(in the rows, 128 means zero)
One turn sends every row of this set to another row. A few are shown first. Where does it send the rows asked after them?
Z666: [149 104 120 109 126 179 151 115 135 126 132 129 136 133 124]
Z620: [153 102 121 109 126 176 151 115 132 129 134 130 135 132 128]
Z137: [136 130 138 120 119 167 152 129 110 137 136 118 146 128 128]
Z569: [159 123 131 128 104 182 128 128 141 127 125 126 146 104 116]
Z267: [155 108 134 112 107 171 152 140 118 151 112 119 133 139 140]
Z765: [160 118 134 109 101 193 141 139 131 153 123 108 133 128 142]
Z383: [161 116 136 112 108 195 129 131 131 123 138 126 149 110 112]
Z162: [148 103 117 105 102 163 139 119 135 134 119 126 115 131 116]
Z724: [153 121 135 122  93 179 122 131 133 121 122 120 135 102 112]
Z331: [150 114 133 115 108 162 136 127 107 130 123 116 112 143 136]
Z779: [146 135 140 123 102 167 131 136 131 128 128 130 144 102 120]
Z409: [149 100 131 109 122 170 154 125 112 132 124 122 130 128 147]
Z474: [147 134 141 122 102 169 132 139 130 127 130 132 146 105 118]
Z997: [156 120 139 109 103 195 136 135 118 142 130 101 129 125 146]
Z859: [135 107 128  96 113 177 148 122 128 118 137 116 131 124 112]
Z970: [152 119 135 110  95 186 120 123 128 120 132 117 131 101 113]
Z966: [144 106 116 106 103 165 139 116 136 131 120 123 118 131 113]
Z169: [159 128 149 126 109 166 134 131 125 131 123 130 146 104 115]
Z840: [148 108 140 112 112 173 148 131 106 138 120 110 130 130 151]
Z708: [158 125 135 111  93 187 132 138 123 149 124 101 121 132 137]
Z278: [148 110 139 114 109 171 150 134 107 141 118 113 125 131 150]
Z849: [152 118 136 119 103 167 144 135 112 147 116 114 120 140 143]
Z885: [152 118 136 119 103 165 140 131 110 145 115 110 120 142 140]
Z771: [144 103 131 104 112 173 138 122 113 114 139 120 118 136 118]
Z718: [156 127 147 124 106 164 132 128 124 131 119 125 141 100 115]
Z486: [156 103 126 109 107 162 148 135 124 145 112 127 124 141 132]
Z538: [132 125 140 110  98 158 145 140 110 140 125 115 133 129 114]
Z576: [166 124 125 111  91 191 128 129 141 140 126 109 126 127 122]
Z967: [133 123 128 114 107 159 156 129 125 152 118 120 142 116 125]
Z419: [157 124 151 122 107 166 132 134 121 127 122 126 143 101 114]
Z864: [146 131 141 120 101 167 131 139 128 125 129 131 145 101 119]
Z287: [161 125 127 121 101 185 124 120 142 135 130 126 138 109 112]
Z476: [157 121 139 123 105 188 125 135 129 116 133 123 146 107 114]
Z894: [143 114 121 106 117 176 149 123 140 129 136 124 134 137 106]
Z995: [159 122 133 109  97 197 128 123 125 124 136 101 126 119 133]
Z879: [141 104 130 102 113 175 138 121 116 111 136 117 122 134 115]
Z665: [153 109 137 114 108 171 152 140 116 149 115 120 130 138 144]
Z856: [165 112 130 105 102 202 139 132 137 135 132 111 142 117 132]
Z698: [135 118 119 109 110 169 141 110 135 125 133 113 120 128 111]

Z169 -> Z419
Z995 -> Z576
Now find these:
Z698 -> Z894
Z849 -> Z665
Z409 -> Z331
Z162 -> Z620
Z476 -> Z724
Z383 -> Z970
Z708 -> Z765
Z474 -> Z864
Z267 -> Z840
Z666 -> Z879
Z538 -> Z967

One turn sends every row of this set to another row. A few are shown first. Where does it send the rows asked after them?
Z857: [127 129 126 115 132 140 135 131 121 151 143 120]
Z960: [144 118 135 115 128 123 141 130 116 142 102 121]
Z42: [127 110 132 139 133 128 137 131 125 154 146 127]
Z594: [136 122 138 111 122 116 157 131 122 136 117 116]
Z641: [126 126 120 121 134 142 129 134 124 154 137 123]
Z140: [122 127 119 121 132 140 134 136 128 151 141 122]
Z244: [140 114 127 121 130 124 137 135 121 145  98 124]
Z120: [133 129 136 131 119 136 149 129 139 115 116 124]
Z63: [126 134 117 145 135 112 119 137 116 127 132 127]
Z43: [134 116 125 130 130 108 134 134 124 105 117 125]
Z109: [135 118 127 128 130 107 136 133 123 105 119 124]
Z491: [139 118 131 126 131 110 133 129 118 106 117 124]
Z971: [131 127 131 134 120 136 146 132 142 117 112 126]
Z235: [133 139 131 133 134 112 125 128 107 124 140 122]
Z307: [138 115 125 131 133 110 129 133 121 108 113 127]
Z793: [124 126 118 121 133 141 131 136 127 153 139 123]
Z509: [143 121 139 110 125 120 149 129 116 139 110 118]
Z789: [138 125 132 135 125 141 137 130 136 120 105 128]
Z869: [123 136 119 143 133 110 125 137 118 124 138 125]
Z89: [132 112 137 135 133 129 138 127 120 153 147 125]
Z200: [130 121 131 116 120 114 160 137 129 135 118 116]
Z456: [142 128 140 128 124 141 139 124 130 118 109 125]
Z136: [131 134 120 143 138 114 115 134 111 128 130 127]
Z954: [126 118 124 123 120 114 156 142 135 137 114 119]
Z502: [133 110 135 137 135 131 133 128 120 155 143 127]
Z671: [140 116 127 128 133 110 128 131 119 108 113 126]
Z76: [129 112 136 136 132 128 139 129 122 153 148 125]
Z759: [134 113 121 126 127 121 139 141 129 143  99 124]
Z839: [125 138 123 139 132 108 129 135 116 122 142 123]
Z687: [136 131 139 128 120 136 149 126 135 115 117 123]
Z836: [137 119 130 126 130 108 136 131 120 105 119 123]
Z2: [135 137 129 135 137 114 119 128 105 126 135 124]
Z829: [128 114 120 126 124 117 147 143 135 140 106 122]
Z142: [135 116 124 131 132 109 131 134 124 106 114 125]
Z226: [129 139 128 135 132 109 129 131 111 122 143 121]
Z389: [129 109 132 140 134 129 135 130 124 155 144 127]
Z324: [141 117 130 127 133 110 131 130 117 107 115 125]
Z828: [133 111 137 135 134 130 135 127 119 154 145 126]
Z975: [129 128 125 116 133 142 132 131 120 152 140 121]
Z598: [134 125 129 136 123 139 140 132 140 119 108 127]
Z253: [131 110 133 139 135 130 133 129 122 155 143 128]
Z231: [140 130 142 127 122 139 145 124 131 116 114 123]
Z766: [141 126 136 131 126 142 136 126 131 120 105 127]
Z998: [124 129 124 117 131 139 137 133 125 150 145 121]
Z557: [123 128 121 119 131 139 137 135 127 150 144 121]
Z371: [128 127 122 118 134 143 129 132 121 154 138 123]
Z127: [134 135 125 139 138 115 115 130 107 127 131 126]
Z62: [128 111 134 137 133 128 139 130 124 153 147 126]

Z389 -> Z253
Z120 -> Z971
Now find these:
Z491 -> Z836
Z2 -> Z235
Z960 -> Z509
Z975 -> Z857

One turn sends every row of this set to another row. A few are shown first. Where does it send the rows asked after them?
Z795: [133 132 126 131 132 112 135 119 115 122 131 100 126 126 132 123 122 133
 142 145 127 143 126 143 118 139 139 123 123 112 125 132]
Z353: [129 118 131 142 136 120 120 135 120 139 129 110 119 129 125 141 124 131
 137 122 127 115 126 110 141 120 142 134 106 124 128 103]
Z192: [127 138 126 142 133 111 131 132 129 117 129 110 130 107 119 132 130 134
 113 127 131 124 126 125 130 111 121 135 108 143 114 120]
Z639: [140 154 136 109 114 141 122 125 126 137 113 128 137 123 140 111 121 120
 130 133 121 112 122 123 136 131 129 133 124 132 136 123]
Z701: [130 137 120 126 126 126 132 129 147 113 116 121 133 121 130 138 105 132
 128 117 125 137 132 140 134 138 138 113 116 135 110 141]
Z412: [130 128 125 125 124 134 142 135 114 136 132 113 144 128 134 109 118 126
 130 137 134 114 133 105 127 142 121 115 127 147 142 130]
Z10: [115 115 127 125 125 147 134 135 135 119 124 134 122 128 139 121 130 135
 142 118 140 126 146 115 137 127 144 121 126 131 125 140]
Z45: [131 123 112 134 140 139 136 110 149 138 128 125 134 137 125 138 120 148
 119 120 127 134 141 132 131 120 116 108 126 128 121 120]
Z562: [134 134 132 119 117 125 124 125 119 118 121 126 135 131 127 118 115 108
 120 110 111 113 125 131 132 114 124 127 104 123 126 113]
Z866: [127 131 144 140 135 120 118 139 132 137 132 117 119 114 111 128 115 118
 116 115 120 128 126 125 133 127 116 142 119 119 143 137]
Z585: [136 122 116 127 120 130 115 132 122 126 132 131 159 122 131 110 136 134
 132 128 117 126 120 130 134 123 131 121 134 157 132 122]
Z489: [137 149 133 132 120 138 127 130 109 124 137 124 127 140 145 126 107 133
 128 130 124 134 126 127 126 141 135 149 132 138 118 135]
Z938: [123 128 112 118 136 123 138 108 128 127 136 135 132 131 128 139 110 141
 114 117 123 110 127 127 143 118 138 137 118 135 136 107]
Z794: [140 108 124 125 120 140 125 110 130 143 127 127 147 121 112 133 127 139
 117 124 115 133 135 132 122 134 112 120 112 112 128 122]
Z187: [121 129 130 109 131 135 140 136 135 137 125 123 135  99 132 102 124 119
 127 129 146 123 129 122 135 119 124 140 134 134 125 118]
Z892: [127 128 131 135 123 122 118 141  97 135 130 117 137 115 136 138 120 144
 121 119 113 137 125 130 134 117 146 129 139 125 128 108]
Z105: [119 115 109 128 120 125 110 128 123 148 103 128 134 122 137 119 128 140
 117 133 129 132 131 141 133 132 137 136 138 124 117 133]
Z741: [131 132 112 113 144 128 139 129 125 110 120 120 124 119 136 128 116 115
 134 114 132 132 120 141 136 127 146 143 129 116 140 120]
Z929: [136 126 144 130 134 110 138 131 135 146 119 124 120 116 134 131 139 132
 127 131 132 131 136 135 111 108 128 120 140 122 125 133]
Z54: [109 130 124 136 125 136 129 135 114 137 129 122 135 107 135 130 127 142
 124 121 108 125 131 127 135 130 129  93 120 126 123 133]
Z36: [126 112 117 113 133 118 149 142 113 134 132 127 133 118 120 128 127 129
 123 109 137 117 121 132 132 118 109 144 142 123 132 118]
Z73: [139 137 140 140 127 144 151 122 128 126 131 124 133 131 115 117 118 129
 121 122 141 127 126 111 138 114 131 137 143 139 126 136]
Z704: [158 128 136 104 122 123 125 130 122 129 123 133 134 136 129 119 124 144
 144 119 119 134 122 130 145 131 133 145 114 128 127 133]
Z738: [129 129 130 114 119 103 144 123 144 142 141 130 124 131 116 124 128 140
 128 137 139 130 115 131 133 128 133 140 123 121 129 140]
Z487: [139 146 128 140 122 118 120 123 107 124 130 108 125 109 134 132 124 134
 133 144 129 131 127 117 142 143 136 133 111 134 131 125]
Z171: [144 121 132 123 128 113 129 110 121 118 134 138 122 118 138 123 119 116
 131 102 129 121 133 128 118 134 138 111 135 129 126 133]
Z275: [115 117 118 124 132 111 125 113 104 140 114 139 128 125 137 114 131 130
 130 124 127 116 116 123 136 123 131 113 124 114 124 113]
Z58: [109 115 125 138 123 151 131 127 126 134 127 122 133 138 118 156 124 124
 130 129 129 128 132 130 137 131 124 137 134 129 120 106]
Z365: [121 134 109 141 135 146 135 124 120 131 118 115 137 126 135 114 141 126
 139 132 122 136 107 144 140 123 134 119 125 129 122 115]
Z155: [129 130 135 107 127 139 136 132 116 141 126 120 135 121 131 129 113 125
 143 144 136 147 106 121 151 131 132 134 119 140 124 119]
Z218: [136 125 134 110 141 130 117 123 115 142 120 138 127 132 132 133 135 128
 128 135 118 118 117 128 112 119 121 127 126 126 146 146]
Z446: [138 134 111 138 128 137 133 144 109 132 131 120 132 132 118 137 103 119
 134 134 124 125 128 139 132 124 104 121 117 139 129 140]
Z821: [134 127 123 138 127 142 121 116 113 133 134 120 113 118 125 139 129 138
 117 123 116 128 128 113 134 129 127 136 115 138  99 141]
Z863: [129 122 119 119 137 125 134 133 110 129 141 133 151 142 123 130 136 133
 129 132 137 141 121 114 118 145 117 126 135 118 129 113]
Z268: [152 137 130 140 148 127 128 116 125 140 112 117 143 138 124 131 119 131
 117 121 135 149 129 146 136 131 129 116 125 124 124 128]
Z725: [119 123 126 117 136 129 130 134 131 142 146 126 122 122 135 122 131 126
 131 109 126 133 138 130 137 159 122 122 143 139 130 131]
Z703: [136 129 111 122 123 151 139 127 113 137 131 142 118 136 133 117 118 141
 130 113 148 130 113 134 122 121 123 144 115 124 125 125]
Z953: [140 134 129 128 123 128 123 131 129 136 111 133 110 129 141 136 148 142
 138 129 123 120 140 116 140 125 142 131 128 124 128 140]
Z542: [140 133 124 122 116 138 134 126 134 157 115 111 127 140 133 122 143 138
 120 127 132 124 125 141 119 130 136 126 113 114 122 134]
Z437: [138 113 130 142 127 129 128 131 129 144 150 135 140 109 123 131 127 131
 123 114 147 133 131 138 117 123 117 115 129 128 117 138]
Z270: [132 129 130 118 144 130 123 122 122 142 143 128 141 131 128 123 124 120
 118 107 143 132 134 130 129 133 107 105 134 121 134 111]
Z499: [125 124 118 142 135 127 138 131 144 134 121 118 141 123 121 133 100 142
 129 130 132 136 113 139 122 116 113 139 127 132 114 115]
Z622: [136 112 132 122 131 121 125 129 118 145 138 128 114 123 115 135 109 150
 160 118 129 123 125 130 128 129 120 120 123 123 119 127]
Z832: [136 118 133 132 125 130 110 125 116 131 127 130 124 122 131 141 113 127
 136 133 125 116 146 136 143 131 134 143 117 134 141 150]
Z727: [112 123 106 122 139 123 140 118 125 132 139 108 122 130 125 140 126 133
 124 120 138 135 128 139 145 137 114 131 129 127 130 101]

Z353 -> Z412
Z929 -> Z192
Z58 -> Z863
Now find these:
Z953 -> Z487
Z105 -> Z892
Z622 -> Z446
Z218 -> Z821
Z704 -> Z832
Z437 -> Z499
Z73 -> Z738
Z270 -> Z45
Z938 -> Z725
Z54 -> Z365
Z701 -> Z741
Z562 -> Z10

